R: several groups of rows, each row roughly a mix of its group's hidden directions
R (112 x 10)
0:  .11  .01  .02  .29 -.04 -.01  .20  .44  .24  .07
1: -.18 -.11  .08 -.41  .07  .30 -.06  .24  .12 -.08
2:  .14 -.27 -.23  .02  .14 -.25 -.08  .08  .06  .39
3:  .02  .21 -.02  .39 -.20 -.16  .17 -.25 -.15 -.14
4: -.03  .10 -.01 -.04 -.19 -.21 -.20  .30  .34  .24
5:  .17 -.18 -.04  .33  .15 -.18  .05 -.32  .19 -.17
6:  .16 -.10  .10  .02 -.26 -.32  .06  .12  .39  .11
7: -.13 -.04 -.14  .21  .17  .28  .18 -.16 -.26 -.28
8:  .18 -.22 -.04 -.15 -.24  .03 -.04  .38  .27  .12
9: -.03  .00  .06  .04  .20  .48  .03 -.03 -.23 -.26
10:  .29 -.14 -.28  .02  .06 -.22  .01 -.30 -.05  .26
11:  .09 -.11 -.04  .08  .03 -.29  .16 -.45  .13  .19
12:  .12 -.26 -.10  .38  .03 -.34  .18 -.02  .11  .03
13: -.20 -.03  .17  .21 -.06  .20  .28  .11  .00 -.37
14:  .06 -.12  .34 -.06  .00  .30  .08 -.07  .09 -.38
15: -.22  .25 -.22  .25  .06 -.10  .09  .06 -.31  .23
16: -.33  .19  .19 -.19  .01  .01 -.08  .07 -.34 -.22
17: -.09  .27  .09 -.33 -.12  .40 -.02  .03  .00 -.16
18: -.32  .09  .00 -.23  .01  .34 -.01  .07 -.29 -.17
19:  .21 -.33 -.09  .24  .06 -.18  .01  .29  .24 -.06
20: -.18 -.02  .13 -.45  .00  .28 -.11  .20  .09  .04
21:  .28 -.07 -.31  .23 -.06 -.16  .09  .08  .10  .33
22:  .21 -.05 -.07  .45  .11 -.19  .25 -.10  .15 -.04
23: -.01 -.06  .27 -.28  .20  .11 -.11 -.30  .10 -.28
24:  .00  .13  .04  .24 -.06  .18  .33 -.01  .07 -.41
25:  .08  .04 -.02 -.31  .06 -.08 -.44 -.17  .20  .13
26: -.02 -.04  .10 -.41 -.24  .10 -.10  .26  .26  .04
27: -.35  .08 -.05 -.12  .12  .27  .03 -.08 -.38 -.10
28: -.26  .05 -.02 -.09  .21 -.09  .12 -.06 -.47  .18
29: -.30 -.03 -.13 -.20  .13  .28 -.07  .14 -.36  .02
30:  .02  .00  .43 -.32  .01  .21 -.14  .00  .06 -.21
31: -.24  .17  .02  .10  .08  .24  .23 -.24 -.23 -.27
32: -.33  .19 -.05 -.06  .12  .02  .05  .03 -.48  .02
33: -.30  .15 -.11  .11  .17  .32  .02  .07 -.31 -.17
34: -.20  .06  .07  .15  .12  .30  .19 -.18 -.26 -.30
35:  .14 -.19 -.31  .33  .03 -.08  .27 -.24 -.01 -.01
36:  .15 -.05 -.22  .29 -.13 -.42  .06  .12  .14 -.06
37:  .11 -.40 -.25  .15  .29 -.11 -.16 -.10 -.04 -.02
38:  .32 -.17  .02  .11 -.01 -.36 -.07 -.15  .26 -.17
39: -.26  .33  .11  .10 -.08  .01  .11 -.26 -.19 -.27
40: -.04  .02  .27 -.21 -.23 -.27 -.18 -.33  .08  .08
41:  .33 -.02 -.02  .39  .05 -.16  .12  .14  .27 -.05
42:  .24 -.21  .05  .18 -.09 -.32  .13  .07  .34 -.08
43:  .18 -.01 -.15  .48  .01 -.24  .13 -.16 -.10 -.04
44: -.10  .21  .28 -.19 -.01 -.09 -.35 -.24 -.16  .10
45: -.27  .02 -.11  .29  .03  .09  .32  .00 -.27 -.22
46:  .26  .26  .16  .41  .06 -.08  .07 -.06  .16 -.16
47: -.28  .17  .07  .04  .22  .10 -.10 -.22 -.32 -.25
48: -.04  .00 -.17 -.37  .11  .26 -.18  .23 -.11  .23
49:  .22 -.15 -.08  .18 -.20 -.32  .17  .00  .31  .14
50: -.27  .21  .12  .07  .20 -.02  .06 -.29 -.33 -.16
51: -.15  .24  .11 -.30 -.27  .16 -.09  .13 -.02  .30
52:  .34 -.07  .19 -.37  .04 -.04 -.23 -.13  .05  .17
53:  .03 -.04 -.03 -.23 -.06 -.43 -.16 -.31  .08  .16
54: -.15  .05 -.19 -.27  .06  .45  .12  .15 -.11 -.07
55: -.20  .35 -.05  .15 -.40 -.11  .13  .08 -.10 -.03
56: -.03  .15  .01 -.46  .04  .17 -.25 -.05 -.07  .25
57:  .02 -.23 -.22  .35  .39  .04 -.08 -.07 -.07 -.05
58: -.24  .16 -.05 -.25  .15  .35 -.08  .01 -.31  .00
59:  .08  .11 -.15 -.22  .03 -.27 -.22 -.03 -.14  .41
60:  .21 -.07  .05 -.20 -.17 -.34 -.18  .05  .34  .07
61:  .02 -.33 -.28 -.12  .15  .01 -.13  .23 -.18  .26
62:  .10  .08  .28 -.40  .08  .16 -.32  .02 -.01  .03
63:  .15 -.26 -.32  .07  .12  .18 -.10  .24  .03  .29
64: -.02  .05 -.32  .22 -.13 -.34  .06  .13  .09  .30
65: -.21  .22  .05 -.34  .11  .02 -.38  .01 -.15  .08
66:  .14  .09 -.06  .41 -.09 -.31  .11 -.24 -.05 -.14
67:  .27 -.07 -.11 -.18 -.02 -.33 -.13 -.17  .06  .34
68:  .17 -.19 -.11  .38 -.11  .00  .33  .01  .21 -.11
69: -.06 -.07 -.07  .33  .02  .15  .41  .04 -.24 -.17
70:  .30 -.40  .06 -.15  .17  .05 -.11  .01  .27 -.06
71:  .24 -.10  .13 -.09 -.31 -.25  .08  .05  .37 -.02
72: -.28  .08  .00  .12  .23  .21  .16 -.15 -.24 -.31
73: -.30  .24  .16 -.12  .05  .12 -.12 -.11 -.28 -.30
74: -.25  .16  .03 -.28  .11  .27 -.21  .00 -.32  .03
75: -.26  .16 -.04  .05  .16  .29  .15 -.13 -.33 -.20
76:  .19 -.11  .09  .21 -.11 -.29  .26  .22  .29  .03
77: -.20  .05  .05 -.37  .01  .14 -.32  .13 -.24  .13
78: -.34  .07  .02 -.18  .05  .27 -.10  .08 -.36 -.12
79: -.01  .19  .17 -.11 -.10 -.10  .06 -.53  .02 -.12
80: -.20  .39 -.10  .17 -.15 -.33  .03 -.06 -.15  .10
81: -.42  .11  .15  .06  .00  .12  .15  .06 -.17 -.33
82:  .19 -.06  .07  .19 -.03 -.21  .07 -.39  .29 -.17
83: -.30  .26 -.15  .27 -.06  .00  .20  .05 -.28 -.12
84: -.26  .19 -.04 -.19  .06  .33 -.14  .15 -.32  .04
85:  .11 -.26 -.01  .24 -.03  .01  .30 -.29  .12 -.27
86:  .25 -.17  .00 -.19 -.17 -.17 -.15  .21  .31  .22
87: -.27  .17  .08 -.31 -.04  .07 -.01  .23 -.36  .09
88: -.18  .14 -.06  .15  .09  .31  .28 -.01 -.18 -.33
89:  .20 -.21 -.24  .10  .17 -.13 -.08  .32  .07  .30
90:  .11 -.15 -.31  .09  .14  .23 -.04  .23  .00  .36
91:  .05 -.06 -.05  .31  .35  .00  .09 -.31 -.22 -.13
92: -.09  .30  .13 -.14 -.09 -.07  .25 -.37 -.14  .19
93:  .13  .35  .04  .00  .02  .39  .08  .19  .09 -.23
94:  .03 -.09 -.14 -.18 -.09  .31 -.27  .39  .05  .05
95:  .24 -.31 -.04  .25  .03 -.27  .04 -.03  .30 -.12
96:  .21  .05  .15 -.22 -.37 -.11 -.14  .05  .26  .20
97:  .23 -.18 -.23  .15  .00 -.12 -.02  .27  .02  .39
98: -.13  .02 -.18  .17  .22  .30  .11 -.13 -.35 -.18
99:  .16 -.20 -.04  .39  .19 -.24  .15 -.17  .18 -.06
100: -.15 -.15  .02  .04  .26 -.32  .02 -.25 -.31 -.13
101:  .32 -.15  .03 -.14 -.21 -.18 -.16  .10  .30  .23
102: -.16  .28  .10 -.35  .01  .30 -.12 -.17 -.15  .00
103:  .16 -.24 -.06  .33  .05 -.40  .06 -.06  .11  .14
104:  .05  .03  .27 -.26 -.33 -.19 -.18 -.16  .22  .02
105:  .43 -.32  .02  .01 -.02 -.08 -.11  .01  .25  .15
106: -.16 -.01 -.11  .13  .35  .00  .00 -.32 -.34  .02
107:  .33 -.19 -.19  .23  .04 -.16 -.03  .10  .02  .36
108:  .12  .03 -.21  .13 -.14 -.46 -.06  .18  .13  .20
109:  .15 -.19 -.02  .24 -.20 -.20  .19 -.05  .39 -.07
110: -.15  .25  .11  .37  .23  .00  .23 -.18 -.12 -.11
111:  .32 -.27 -.12  .20 -.02 -.08 -.06 -.06  .38 -.07

the three rows of each list that fit no group, in list order (the others fit one group, some only roughly)
    K608: -.35  .15 -.06 -.15 -.11  .32  .04  .03 -.32 -.09
    K664:  .32 -.36 -.01  .08  .14 -.21  .00 -.17  .20  .16
    K916: -.29  .14  .02 -.05  .13  .21  .04 -.22 -.25 -.34
    K806: -.16  .06  .24 -.11  .14  .28  .04 -.30 -.11 -.31
    K60:  .16 -.13 -.18 -.05 -.06 -.29 -.12  .31  .22  .27
    K108:  .21 -.23  .04  .14 -.16 -.39  .02 -.03  .29  .11
    K439:  .33 -.13 -.13  .13 -.24 -.23 -.03  .20  .22  .20
    K371: -.35  .16 -.06  .18  .01  .09  .19  .26 -.30 -.08
    K528: -.03 -.06  .28 -.41 -.05  .32 -.09 -.07  .13 -.11
    K700: -.29  .02 -.05  .03  .33  .09 -.16  .01 -.39 -.13
 : K608 K664 K916
    K393:  .14 -.36 -.09 -.06 -.03 -.03 -.12  .45  .11 -.05
    K564:  .22 -.27 -.16  .06 -.14 -.18  .23  .07  .36  .07
    K905:  .13  .08 -.03 -.31  .22  .16 -.26 -.05 -.29  .21
    K568: -.05  .19  .14 -.37 -.04 -.17 -.30  .16 -.03  .24
    K375: -.32  .06 -.09  .25  .09  .21  .19  .02 -.24 -.27
    K663: -.28  .38 -.14  .07  .02  .10  .03 -.09 -.35 -.06
    K189: -.08  .06 -.16  .33 -.21 -.37  .25 -.09  .01 -.05
    K509: -.08 -.03 -.03 -.27 -.05  .20 -.23  .45 -.10  .03
    K174:  .05  .01 -.09 -.19 -.10 -.14 -.18  .23  .08  .48
    K464: -.38  .17 -.16 -.01  .20  .14 -.12 -.10 -.31 -.13
    K755:  .11  .04  .18  .32 -.02 -.29  .30 -.07  .24 -.10
    K172: -.15 -.16 -.08 -.16  .12 -.04 -.29  .26 -.27  .29
    K483:  .24 -.19 -.17 -.17  .05 -.05 -.41 -.13  .13  .19
 : K663 K189 K483
    K155:  .22 -.34  .03 -.04 -.02 -.20 -.14  .31  .23  .14
    K428:  .16 -.23 -.25 -.10  .11 -.12 -.07  .16  .09  .42
    K34:  .05 -.03 -.23  .30 -.16 -.31  .18  .16  .13  .23
    K501: -.26  .11 -.02 -.30 -.07  .39  .03  .11 -.18 -.15
    K936: -.21  .20 -.20  .35  .00 -.17  .21 -.02 -.19 -.19
    K494: -.26  .01  .10  .00  .12  .30  .02  .06 -.22 -.40
    K369:  .04  .01 -.15 -.19  .04 -.34 -.37  .05  .00  .28
    K771: -.20  .14 -.22 -.14  .24  .14 -.19 -.13 -.37  .05
    K796: -.08  .15  .19 -.33  .11  .22 -.37  .15 -.02 -.02
    K896:  .44 -.23  .05 -.14 -.02 -.12 -.02 -.26  .14  .15
    K870:  .25 -.36 -.23  .09  .12 -.18 -.04 -.25  .12  .14
 : K155 K494 K369
    K543:  .03  .00 -.26  .46 -.05 -.17  .23  .11 -.15  .02
    K424:  .13 -.15  .02  .18  .01 -.18  .33 -.40  .08 -.13
    K719: -.10  .06  .03 -.46  .04  .34 -.07 -.05  .01  .22
    K862:  .19  .01 -.17 -.04 -.09 -.28 -.19  .06  .25  .37
    K427: -.34  .17 -.26  .09  .07 -.10  .02  .06 -.38  .11
    K194: -.32  .20 -.05 -.21  .03  .36  .01  .13 -.25 -.04
    K979:  .08 -.14  .14  .09  .33  .22  .04 -.36 -.17 -.14
    K137:  .27 -.12 -.08  .12 -.07 -.25  .20 -.19  .36  .13
    K149: -.10 -.04  .24 -.16  .09  .28  .04 -.21  .03 -.42
    K495: -.25  .09 -.10  .04  .22  .31 -.02 -.10 -.33 -.23
    K969: -.14  .06  .03  .26  .05  .18  .22 -.17 -.20 -.38
    K763: -.24  .03 -.12  .19  .32  .14 -.01  .16 -.37 -.01
    K307: -.27  .23  .05  .17  .04  .13  .15 -.23 -.27 -.27
    K209:  .09 -.04 -.03 -.26 -.26 -.16 -.13  .28  .31  .17
    K339: -.29  .12 -.06  .09 -.20  .27  .23  .22 -.17 -.19
 : K424 K719 K194
    K758: -.27  .02 -.15 -.08  .27  .19 -.04 -.03 -.41  .12
    K965:  .36 -.13 -.07 -.21 -.06  .08 -.23  .13  .28  .21
    K892:  .13  .28  .29  .06 -.13 -.15 -.03 -.36  .17 -.11
    K912: -.05  .34  .17 -.11 -.25 -.24 -.10  .28  .07  .15
    K574: -.02  .00 -.36  .42  .02  .01  .24  .10 -.09  .09
    K833:  .22 -.01 -.05  .15 -.18  .04  .34  .08  .37 -.17
    K152:  .00  .29  .29 -.05 -.34 -.03  .14  .18  .22 -.13
    K618:  .13  .18  .09 -.08 -.34 -.15  .02  .20  .33  .21
    K722:  .15 -.42 -.20  .03  .02 -.15 -.04  .36  .03  .07
    K418: -.07  .05  .01 -.37 -.01  .24 -.27  .32 -.11  .07
    K531: -.14  .25  .00  .07  .20  .35  .14 -.17 -.26 -.19
 : K965 K912 K618
    K607:  .09  .22  .14 -.34 -.36  .15 -.02  .01  .21  .12
    K627:  .15 -.23  .11 -.31  .11  .02 -.32 -.01  .28  .13
    K787: -.04 -.10  .16 -.40 -.07  .35 -.09  .21  .13  .03
    K444:  .15 -.27 -.05  .21  .16 -.32  .07 -.32  .09 -.08
    K523: -.26  .27  .18 -.28 -.11  .11 -.13 -.10 -.23 -.21
    K709:  .03 -.13  .24 -.43 -.01  .18 -.16  .01  .24 -.13
    K899:  .17 -.03 -.10 -.07 -.16 -.20 -.13  .23  .14  .44
    K957: -.16  .38 -.02 -.33 -.18  .19 -.18  .00 -.12  .05
    K417:  .09 -.16  .22  .00 -.10  .30  .21  .21  .12 -.34
    K7:  .07 -.26 -.27  .10  .19 -.09  .05  .17 -.16  .37
    K336:  .13 -.07  .11  .36  .01 -.33  .23 -.05  .24 -.13
    K84:  .13 -.16 -.12 -.16 -.17 -.15 -.11  .37  .26  .20
 : K627 K957 K417
    K926:  .38 -.30 -.05 -.01  .13 -.16 -.14  .04  .20  .25
    K928:  .00  .02  .09  .39 -.13 -.34  .26  .18  .06  .02
    K595: -.21  .03 -.13 -.36  .13  .28 -.12  .03 -.26  .17
    K527:  .14 -.04 -.24  .09 -.09 -.27 -.07  .29  .07  .37
    K467: -.25  .21  .10 -.21  .15  .28 -.14  .12 -.32 -.07
    K293: -.17  .25  .22 -.27 -.27  .12 -.05  .28 -.05 -.10
    K306:  .42 -.13  .15 -.06 -.14 -.05 -.03  .12  .34  .16
    K231: -.27 -.07  .11 -.14  .26  .22 -.17 -.01 -.24 -.28
    K811: -.25 -.02 -.16  .14  .14  .03  .19 -.26 -.36 -.19
    K96:  .36 -.19  .12  .10 -.03 -.24  .02 -.15  .35  .04
    K661:  .02  .02  .22 -.37 -.06 -.19 -.18 -.16  .30 -.16
    K126:  .08  .07  .21 -.39 -.20 -.04 -.21 -.03  .23  .21
 : K928 K231 K96
    K930: -.22  .05 -.07 -.44  .03  .29 -.11  .04 -.20  .09
    K8:  .12  .07  .12 -.07 -.13  .01  .16 -.31  .41 -.23
    K673: -.08 -.21  .06 -.23  .02  .43  .03  .31  .05  .05
    K776:  .04  .01  .03 -.31 -.24 -.23 -.17  .22  .32  .11
    K793:  .17 -.40 -.16  .16  .12  .20  .13  .27  .06 -.08
    K669:  .24 -.18  .06 -.29 -.05 -.14 -.21  .11  .31  .21
    K144: -.01 -.02  .07 -.45  .18  .11 -.32  .03 -.07  .19
    K278:  .30 -.27  .20  .03  .00 -.17  .03 -.13  .35 -.15
    K773: -.07 -.13  .10 -.42 -.35 -.10 -.12 -.12  .17  .03
    K90: -.05  .02  .00 -.22  .25  .20 -.11 -.28 -.38 -.08
    K846:  .40 -.25  .01  .17 -.23 -.19  .01  .03  .24 -.02
 : K8 K144 K278
    K998:  .03 -.07  .15 -.23  .17  .44 -.06 -.19  .01 -.23
    K735: -.15  .06  .16  .03  .14 -.13 -.03 -.41 -.16 -.33
    K915: -.17  .24  .03 -.19  .09  .40 -.11  .13 -.25 -.12
    K279: -.26 -.04 -.01  .26  .07  .11  .07  .24 -.30 -.30
    K561: -.17 -.04  .16 -.14  .18  .17  .03 -.38 -.06 -.33
    K665:  .33 -.22  .23  .07 -.06 -.19 -.12  .02  .34 -.09
    K485:  .29 -.14  .06 -.21 -.03 -.12 -.23 -.23  .35  .05
    K609: -.31  .01  .04  .26  .08  .04  .11 -.07 -.35 -.29
    K667:  .26 -.02  .13 -.16 -.24 -.23 -.14 -.02  .36  .18
    K557: -.17  .10  .06  .16  .03  .11  .17 -.17 -.10 -.50
    K151: -.21  .06 -.22  .37  .02  .14  .28  .16 -.18 -.10
    K759: -.03 -.04  .15 -.11  .18  .37 -.03 -.22 -.14 -.35
    K220: -.03  .26  .32 -.22 -.11  .03 -.12 -.37 -.01  .07
    K512: -.10  .06 -.26  .18  .23  .36  .01  .03 -.31 -.07
 : K998 K561 K665
    K710:  .11 -.02 -.28  .33  .05 -.34  .03  .10 -.09  .25
    K639: -.18 -.05  .13 -.09  .17  .27  .00 -.26 -.15 -.39
    K75:  .02 -.32 -.10  .22  .26  .06  .13 -.29 -.15 -.19
    K857:  .23 -.14 -.10  .22  .11 -.14  .10 -.42  .19  .10
    K319: -.31  .06 -.03  .15  .10  .08  .22 -.13 -.34 -.28
    K872:  .40 -.25  .00 -.05 -.06 -.20 -.02 -.19  .28  .12
    K532: -.09  .12  .19 -.18 -.07 -.13 -.07 -.46 -.07 -.26
    K410:  .29 -.19  .16 -.06 -.13 -.23 -.11  .09  .38  .12
    K815:  .32 -.12 -.10  .15  .13 -.30 -.12 -.10  .04  .33
    K757:  .22 -.39 -.10  .23  .07  .15  .07 -.08  .27 -.16
 : K75 K410 K757
    K133: -.03  .16 -.04 -.34 -.21  .36 -.20  .15  .00  .13
    K871:  .12  .07  .12 -.35 -.06 -.25 -.26  .07  .07  .31
    K457:  .17 -.09 -.06  .48  .21 -.28  .04 -.01 -.01  .07
    K162: -.09  .21  .06  .33  .02 -.32  .14 -.18 -.28 -.06
    K379: -.22 -.01 -.04 -.16  .23 -.06 -.04 -.28 -.43  .06
    K704:  .20 -.15  .10 -.35 -.04 -.09 -.23  .11  .29  .22
    K290: -.22  .26  .19  .04  .08  .09  .00 -.36 -.28 -.16
    K548: -.26  .15 -.21 -.01  .23  .18 -.06 -.14 -.38 -.07
    K320:  .04  .15 -.15 -.33  .05  .09 -.30  .19 -.20  .26
    K711:  .08 -.01  .00  .54  .14 -.15  .18  .03 -.03 -.17
    K986: -.21  .18 -.03 -.11  .04  .23  .05  .33 -.30  .23
    K567: -.11  .16  .01 -.25  .16  .40 -.03  .00 -.16 -.30
 : K162 K320 K567
    K772:  .06 -.05 -.16  .32  .17  .39  .16 -.05 -.08 -.21
    K22: -.16  .12  .00 -.30 -.08  .39 -.07  .26 -.14 -.15
    K976: -.28  .38  .28  .03 -.03  .04  .12  .03 -.15 -.24
    K215:  .11 -.24  .06  .16  .32  .29  .10 -.21 -.13 -.19
    K546: -.01  .14  .12  .48 -.14 -.03  .14  .02  .09 -.28
    K797: -.19  .05 -.09  .13  .13  .16  .33 -.35 -.19 -.16
    K696: -.15  .07  .15  .16 -.19  .08  .26 -.11  .01 -.44
    K686: -.38  .17  .19 -.21  .10  .13 -.21 -.02 -.09 -.25
    K980: -.14 -.06 -.20  .22  .34  .09  .00  .15 -.36  .06
    K263: -.27  .17  .00 -.19  .09  .36  .05 -.04 -.18 -.28
    K812: -.17 -.08  .19 -.12  .14  .29  .10 -.17 -.01 -.41
    K681: -.12  .02  .27 -.25  .03  .31  .05  .12  .07 -.35
 : K546 K263 K681
    K723:  .03  .09  .16  .40  .07 -.15  .18 -.16  .18 -.29
    K556: -.14  .04 -.32  .38  .15 -.17  .14  .11 -.22  .01
    K858: -.02  .10  .22 -.45 -.11  .26 -.06 -.07  .14 -.17
    K975:  .15  .03 -.14  .36  .14 -.40  .01 -.21 -.06  .01
    K200:  .09  .14 -.13  .05 -.17 -.27 -.10  .12 -.01  .47
    K366:  .29 -.11  .16 -.20 -.08 -.03 -.24 -.04  .40  .05
    K353:  .34 -.16  .01 -.09 -.01 -.17 -.19 -.01  .20  .38
    K851:  .33 -.11  .12 -.14 -.12 -.21  .01 -.05  .42  .08
    K518:  .07  .14  .19 -.13 -.32  .02  .12  .40  .22  .04
    K526: -.21  .36  .28  .08 -.02  .00  .10 -.22 -.09 -.27
    K207:  .06  .20  .21 -.34 -.33  .02 -.06 -.01  .26  .10
    K859:  .17  .01 -.21  .12 -.15 -.33 -.07  .18  .09  .36
 : K858 K851 K207
